2.063  -0.221  0.758  -1.498  -6.257
4.598  -0.284  1.964  -0.576  4.045
1.560  2.003  1.777  -6.292  -3.726
1.160  -2.468  -1.126  -3.266  3.263
-6.891  -1.608  -5.742  1.355  1.988
0.475  -2.984  -0.657  2.036  1.586
-2.044  2.110  1.121  -1.716  3.134
-0.430  4.534  2.823  6.824  -0.025
0.863  -1.801  -0.408  1.050  -0.632
->
-0.221  0.758  -1.498  -6.257  2.063
-0.284  1.964  -0.576  4.045  4.598
2.003  1.777  -6.292  -3.726  1.560
-2.468  -1.126  -3.266  3.263  1.160
-1.608  -5.742  1.355  1.988  -6.891
-2.984  -0.657  2.036  1.586  0.475
2.110  1.121  -1.716  3.134  -2.044
4.534  2.823  6.824  -0.025  -0.430
-1.801  -0.408  1.050  -0.632  0.863

-2.802  0.578  -4.117  0.014  0.406  4.274  1.818  -1.006  -1.299
-6.689  -0.020  -3.865  2.326  3.519  4.746  0.388  1.131  -2.456
->
0.578  -4.117  0.014  0.406  4.274  1.818  -1.006  -1.299  -2.802
-0.020  -3.865  2.326  3.519  4.746  0.388  1.131  -2.456  -6.689

2.172  3.536  0.683  2.185  5.576  -2.569  2.055  2.191  0.858
-2.657  5.143  0.562  -7.864  -6.049  3.823  -7.674  3.713  -1.336
4.272  1.672  -4.938  1.864  5.273  -4.473  -2.143  -2.954  -0.544
2.968  3.118  0.331  -2.138  -5.223  3.847  -0.837  3.980  -4.208
4.122  1.737  2.370  0.526  1.066  0.831  -2.402  3.629  -2.894
1.299  2.965  -2.076  -5.620  -0.112  5.498  -0.513  0.545  0.761
-1.540  0.534  1.432  4.642  -0.839  1.362  3.081  1.550  2.690
0.958  -1.537  3.126  1.379  0.298  0.243  -1.827  -5.975  -5.125
->
3.536  0.683  2.185  5.576  -2.569  2.055  2.191  0.858  2.172
5.143  0.562  -7.864  -6.049  3.823  -7.674  3.713  -1.336  -2.657
1.672  -4.938  1.864  5.273  -4.473  -2.143  -2.954  -0.544  4.272
3.118  0.331  -2.138  -5.223  3.847  -0.837  3.980  -4.208  2.968
1.737  2.370  0.526  1.066  0.831  -2.402  3.629  -2.894  4.122
2.965  -2.076  -5.620  -0.112  5.498  -0.513  0.545  0.761  1.299
0.534  1.432  4.642  -0.839  1.362  3.081  1.550  2.690  -1.540
-1.537  3.126  1.379  0.298  0.243  -1.827  -5.975  -5.125  0.958

-1.731  -2.251  4.281  4.205  2.918  1.308  2.169  2.172
-2.105  -2.052  4.060  4.726  2.454  1.123  2.141  1.809
-2.830  -1.578  3.665  5.442  1.632  0.738  2.057  1.076
-3.625  -0.775  2.859  6.168  0.247  0.081  1.849  -0.088
-3.801  -0.503  2.514  6.286  -0.138  -0.080  1.748  -0.474
-4.054  0.038  1.753  6.290  -1.024  -0.496  1.412  -1.160
-3.073  -1.293  3.425  5.751  1.178  0.556  2.020  0.712
-3.367  -1.048  3.133  6.004  0.730  0.306  1.918  0.267
-3.960  -0.214  2.158  6.317  -0.625  -0.269  1.573  -0.839
-2.496  -1.854  3.892  5.125  2.033  0.944  2.155  1.413
-1.344  -2.451  4.343  3.693  3.276  1.479  2.134  2.551
->
-2.251  4.281  4.205  2.918  1.308  2.169  2.172  -1.731
-2.052  4.060  4.726  2.454  1.123  2.141  1.809  -2.105
-1.578  3.665  5.442  1.632  0.738  2.057  1.076  -2.830
-0.775  2.859  6.168  0.247  0.081  1.849  -0.088  -3.625
-0.503  2.514  6.286  -0.138  -0.080  1.748  -0.474  -3.801
0.038  1.753  6.290  -1.024  -0.496  1.412  -1.160  -4.054
-1.293  3.425  5.751  1.178  0.556  2.020  0.712  -3.073
-1.048  3.133  6.004  0.730  0.306  1.918  0.267  -3.367
-0.214  2.158  6.317  -0.625  -0.269  1.573  -0.839  -3.960
-1.854  3.892  5.125  2.033  0.944  2.155  1.413  -2.496
-2.451  4.343  3.693  3.276  1.479  2.134  2.551  -1.344

-3.648  -7.691  5.259
2.360  -4.163  5.314
2.411  -3.941  5.395
-3.411  -8.150  4.822
-3.491  -7.729  5.277
-3.759  -7.719  5.390
2.434  -4.037  5.466
2.326  -4.060  5.392
2.370  -4.010  5.287
-3.404  -7.671  5.325
->
-7.691  5.259  -3.648
-4.163  5.314  2.360
-3.941  5.395  2.411
-8.150  4.822  -3.411
-7.729  5.277  -3.491
-7.719  5.390  -3.759
-4.037  5.466  2.434
-4.060  5.392  2.326
-4.010  5.287  2.370
-7.671  5.325  -3.404

-1.514  -1.624  -0.090  0.179  0.402  0.161  -2.018  -0.694  -1.898  0.603  4.088  -0.364  -0.692
2.348  6.568  1.501  -1.741  0.681  -1.835  1.236  1.061  1.801  0.404  3.574  3.690  4.054
->
-1.624  -0.090  0.179  0.402  0.161  -2.018  -0.694  -1.898  0.603  4.088  -0.364  -0.692  -1.514
6.568  1.501  -1.741  0.681  -1.835  1.236  1.061  1.801  0.404  3.574  3.690  4.054  2.348

1.795  -0.587  1.223  1.580  -1.881  1.669
-0.260  3.273  -0.446  1.849  1.661  0.578
1.673  7.962  -3.847  -1.229  3.035  1.532
-1.465  -6.040  1.861  -0.304  -2.649  -1.510
1.217  -0.762  -0.243  -1.413  -1.557  0.483
-2.575  -0.586  1.467  0.584  4.810  -2.276
-0.310  -4.738  3.987  1.120  0.686  -0.890
->
-0.587  1.223  1.580  -1.881  1.669  1.795
3.273  -0.446  1.849  1.661  0.578  -0.260
7.962  -3.847  -1.229  3.035  1.532  1.673
-6.040  1.861  -0.304  -2.649  -1.510  -1.465
-0.762  -0.243  -1.413  -1.557  0.483  1.217
-0.586  1.467  0.584  4.810  -2.276  -2.575
-4.738  3.987  1.120  0.686  -0.890  -0.310

2.444  -1.677  1.683  0.804  -1.886
1.663  -1.198  0.734  6.413  2.696
3.697  0.611  -1.760  -4.728  -2.551
-4.385  2.746  -1.345  1.569  1.773
-0.347  2.465  -3.536  3.053  1.243
-0.399  6.529  -0.411  2.668  -1.852
-1.336  -1.664  4.153  1.271  1.809
2.424  1.156  2.530  -0.423  1.092
-3.012  -1.188  2.664  3.350  2.965
0.237  -2.148  0.199  0.992  -0.347
->
-1.677  1.683  0.804  -1.886  2.444
-1.198  0.734  6.413  2.696  1.663
0.611  -1.760  -4.728  -2.551  3.697
2.746  -1.345  1.569  1.773  -4.385
2.465  -3.536  3.053  1.243  -0.347
6.529  -0.411  2.668  -1.852  -0.399
-1.664  4.153  1.271  1.809  -1.336
1.156  2.530  -0.423  1.092  2.424
-1.188  2.664  3.350  2.965  -3.012
-2.148  0.199  0.992  -0.347  0.237

0.241  -7.701  0.361  -0.625  4.090  -3.225
-2.573  1.621  2.299  -1.987  -1.513  1.022
-2.437  1.562  0.074  0.226  -2.098  -0.764
-5.440  4.033  -0.052  0.806  -4.811  -0.583
1.020  -5.858  -0.410  0.103  3.539  -1.703
->
-7.701  0.361  -0.625  4.090  -3.225  0.241
1.621  2.299  -1.987  -1.513  1.022  -2.573
1.562  0.074  0.226  -2.098  -0.764  -2.437
4.033  -0.052  0.806  -4.811  -0.583  -5.440
-5.858  -0.410  0.103  3.539  -1.703  1.020
